A single turn carries every row of the set below to another of its rows. Some are shown first; where does it send the rows asked next?
tagez: [ 35   2 -14  -3   0   4  16  -4  29  -8   6  14  12 -15   0  22  -3  -3
 -13   4]
bineb: [-26   7 -12  15 -10 -11  36  -8  10 -13 -25 -16   3  -9   2  -7   0 -18
 -14  14]
Lusil: [-13  -8   7  29   7 -10 -24  -1   6  22  -7  28  17  25 -13 -25  20  -8
  11  -7]
fimib: [ 41   0 -12  -2   3  -2   0 -12  38  15  -2  25   4   6 -14  11   0  -9
  -5  -2]
kuzuv: [ -8  10  -7  33   2 -20  -1 -30   5  -6 -19   3   4  30 -17 -23  21 -15
 -27 -22]
tiri: [-17  -2   7   5   1 -16  18  -3 -32   5  11  -6  -8 -15   1  -6  13   1
  38  -3]
rik: [ 24   3  -9  -4   3   8 -17  -4  23  13  19  24   9 -12 -11  23  -5 -15
   8   1]
Beril: [-24  20 -10  12  17 -21 -21  -4 -22  17  -1  18  -8   8 -19 -18   0 -14
  25 -10]
zor: [-21  -8   1   1   5 -19   7  -7 -35   9 -15  15   1  -1  -2 -28  -5 -22
  16 -16]
dur: [ 44   0  -1  -4  -2  -6  -7 -17  19  -3  -1  25  10   6   6  18   2   3
 -12 -26]
dup: [-19  -3   0  10  -1 -16  -6  18 -24   3  -2   6 -18  -9  -3 -17 -10 -12
  31 -17]
Fepa: [-16  -4 -12  10  -2 -10  38   5 -16 -10 -12  -4   7 -10  -6 -35   0 -21
  -3 -10]
zili: [-23  13   5  16  -1 -29  -7 -37 -20 -19 -20  -6   2  20   5   2  10  -5
 -25 -16]
Suvi: [ 29  -8  15 -11  -7  -3 -22 -25   3   0  11   4   6  -4   3  33  -4  -9
  -8  -5]
Riku: [-25   7   7   2 -15 -11  18   4   1 -23 -13 -26  20   2   7  -2   6  11
 -11  17]
mov: [-31  21  -3  12   2 -26  -5 -16 -18 -23  -3 -23 -12   4  -8  12  -3  -4
 -10  13]
gekip: [-17  13 -17  38  10 -10  -4 -17  17  18 -20  29  10  12  -9 -22  20 -23
  -1 -17]
pekag: [-14  12   8  33   3 -24 -23 -15  10 -16 -10  -1  13  30  -1   5  24  18
 -19   3]
puneg: [-17  23   5  23  -7 -29 -26 -16  -4 -19 -13 -15 -18  23  -1  11   6   7
 -10 -21]
Vete: [ 30   6   8 -29  -3   1 -15 -13  -1  13   6  13  13  -9   4  17  -7  -5
  12 -17]
sonu: [-15 -11   4  -1   2 -12  12  25 -10  10 -10   7   8  -2  -5 -28  -2   2
  29  12]
kelo: [ -3  -3   8  33   7 -23   1 -39  -8  15  -6  19   0  23  -1  -9  39  -3
   7 -22]
faf: [ 47 -24   6 -13  -6  -2  12 -10  10   2  -1   9   4  -5   1   4  -4  -9
  -6 -12]
zavok: [ -7   3  -1  36   8 -34 -12 -28   0  -1 -30  20 -12  27   5  -4  13  -4
 -12 -20]
fevib: [-18  27   0  29  -5 -15   2 -25   6 -12  13 -29  -4  10 -13  14  34   8
  -2   3]
Sen: [ -5   9  -7  29   8  -7  15 -18   7  26   2  16   9  11 -17 -28  39 -10
  21 -17]
Vazak: [-18   2  12  20 -13 -20  -5  -7  11 -25 -12 -26   7  23  -2   6  13  13
 -23  16]
karus: [-32  23  -6  25 -16  -7  -5  -7  11 -22  -1 -31  -3  -1  -9   9   5 -12
 -17   3]
tebo: [-13  11   8  26   6 -22 -28 -18  13  12 -20  17  15  38  -8 -11  24   9
  -4  -4]
tob: [ 29  -5   9  -8 -10  -3 -25 -20  14  -4  10   9   1   1   1  35  -7  -7
  -9 -10]
Ganom: [-24  17 -11  19  -1  -3 -14   8   8  24  -2   8  -3   3 -24 -27   5 -26
  25 -15]
kadut: [-23  20 -19  13   1 -14  25   7  -3 -20  -2 -26  -7  -5 -20 -14  -2  -9
  -6  13]
Gasu: [ 26  21  -5 -18   2  -1  -9 -15  23   7   9  -4   4  -7 -11  30  -6  -2
   1  16]
kadu: [-12  -3   7   2  -8 -18  45 -18 -19  -6 -10 -15   2  -8  12  -8  18   3
  13  -1]
dulod: [ 48   3 -11   2   8  -2   3 -12  36  12   1  14   2   6 -20   7   5  -5
  -7   3]
nedol: [-13   3  -1  22 -10 -10  39 -24   7 -12  -1 -29   1   0  -6  -1  29  -4
  -8  12]
Dab: [ 42 -21   2 -15  -9  -4  12  -5  13  -1  -3  14   0  -6   4  14 -12  -7
  -3  -9]
vazi: [-16  -3  -7   5   1 -23  32   5 -19 -11 -27   6  -6 -13  17 -15  -8  -4
  10  -7]
dile: [-14  -1   0  14   7  -7  -7  22  -4  18  -2  23  18   7  -9 -34  12   0
  28 -10]
pibo: [ 48   0   2  -5  -2  -3  -1 -19  14  -5   0  16  16   3   7  10   8   3
 -16 -28]
Kes: [ 41   4 -16   2   8   4  18  -1  26  -7  12   9  11 -16  -5  14   3  -1
  -9   5]
vaput: [ 29   3   3 -27  -8   2 -11  -3   7   9   7  15   8 -10   3  18 -13  -4
  13 -17]
Rimut: [-13   7  -3  15   3  -6   9   0  -5  25  16  -2  -8  -2 -25 -20  22 -10
  41  -1]
Badul: [ 25  17  -6 -17  -8   2  -9 -14  32   2   7   0   6  -4  -9  32  -8  -4
  -6   8]
Rak: [-10  18  13  22   0 -29 -15 -39  -9   3  -1  -9 -13  27  -6  11  32  11
   8 -11]
zef: [-14  22 -19  39  17 -16 -14  -8   5   7   1  12  -5  20 -33 -23  16 -17
  -1 -11]
ber: [-24 -12   5   3  -4 -10  22  17 -12 -12  -7  -6  17 -12   9 -10  -1   2
   9  22]
sefa: [ 27   7  -7  -1  12   4 -20 -10  17  14  22  20   8 -13 -12  25  -1 -11
   8   9]

Riku -> Vazak
fevib -> Rak
Fepa -> kadut
Where do these go?
karus -> puneg
fimib -> rik
Gasu -> Suvi

